In the data rows, the value 128 means zero.
Some points, one per row:
[ 79 159 128  90  91 103  86 153 121]
[136 152 160  99 127  97 100 145 101]
[135 142 142 118 128 104 102 140 106]
[113 102 132 137 118 140 120 134 134]
[ 97 194 144 120 105 105 138 149 151]
[172   0 200 123 210 255 255   0 226]
[ 99 157 134 120 116  68 126 139 123]
[147  90 101 136 149 142 164 132 104]
[129 102 150 133  85 130 100 154 111]
[ 87 184 120 141 126  92 136 150 124]
[122 126 199 115 229 252 255  71 206]
[165 124 137 136 106 114 129 130 123]
[117 150 102 131 134  91 107 151 111]
[151 113 121 123 141 130 100 128 125]
[121 133 150 113 131 113 118 136 123]
Here are 10 more points, each followed by its number:
[114 149  98 108 111  94 115 136 129] 0
[134 132 137 131 136 107  99 137 131] 1
[174  49 121 166 198 255 255   0 227] 2
[177 115 106 118 174 138 115 115 105] 3
[126 170 141  84 158 119 138 149 126] 4
[162 115  89 166 112  81  42 133  86] 5
[ 90 194 130 160 120  85 133 153 135] 6
[116 145 181 127  96 107 120 148 125] 7
[121 131 147 113 114 110 134 127 131] 8
[148 117 157 167 117  82 147 121 120] 9
Which two of these numbered points are nearest to each point below by angle, seen from the average point of the first points? Their numbers follow each, nearest first.
[142 131 198 137  83 113  96 163 118] > 7 8
[127 116 115 100 162 128 111 122 106] > 3 5
[143 130 110 153 116 110  79 139  91] > 5 1
[143  94  91 137 149 149 141 138 103] > 3 5
[100 173  63 104 121 110 108 136 144] > 0 6
[114 158  80 128 131 111  95 133 121] > 0 5
[129 164 131  98 159 138 154 123 151] > 4 2
[146 125 123 141 107 128 116 145 101] > 5 1
[141 128 135 135 115  99  74 162 124] > 1 5
[150  60 119 130 181 116 122 112 115] > 3 5
[110 147 118 113 160 132 148 128 110] > 4 3
[103 184  92 126 117  75 106 123 127] > 0 6
[117 143 184 131 253 255 255  65 198] > 2 4
[ 86 156 145 128 131 108 150 137 134] > 6 7
[119 169 121 105 125 128 146 154 132] > 4 6
[128 155 136 127 124 134  81 156 118] > 1 5
[143 114  99 138  99 141  93 141 109] > 5 1
[109 106 165 190  82 126 142 118 143] > 9 7
[ 92 163 121  91 157 103 109 154 125] > 4 0
[100 153  96 109 108 113  69 136 100] > 0 5
[101 143 135  98 120 148 122 146 135] > 4 0
[145 135 125  74 135 142 127 117 148] > 4 3
[164 104  90 117 120 122  68 137 106] > 5 1
[134  65 123  95 163 202 212  83 136] > 2 3
[145 103 132 113 166 173 185  88 149] > 2 3
[ 88 173 141 132 123  94 160 129 146] > 6 8
[132 127  97 136 122 110  86 140 113] > 5 1
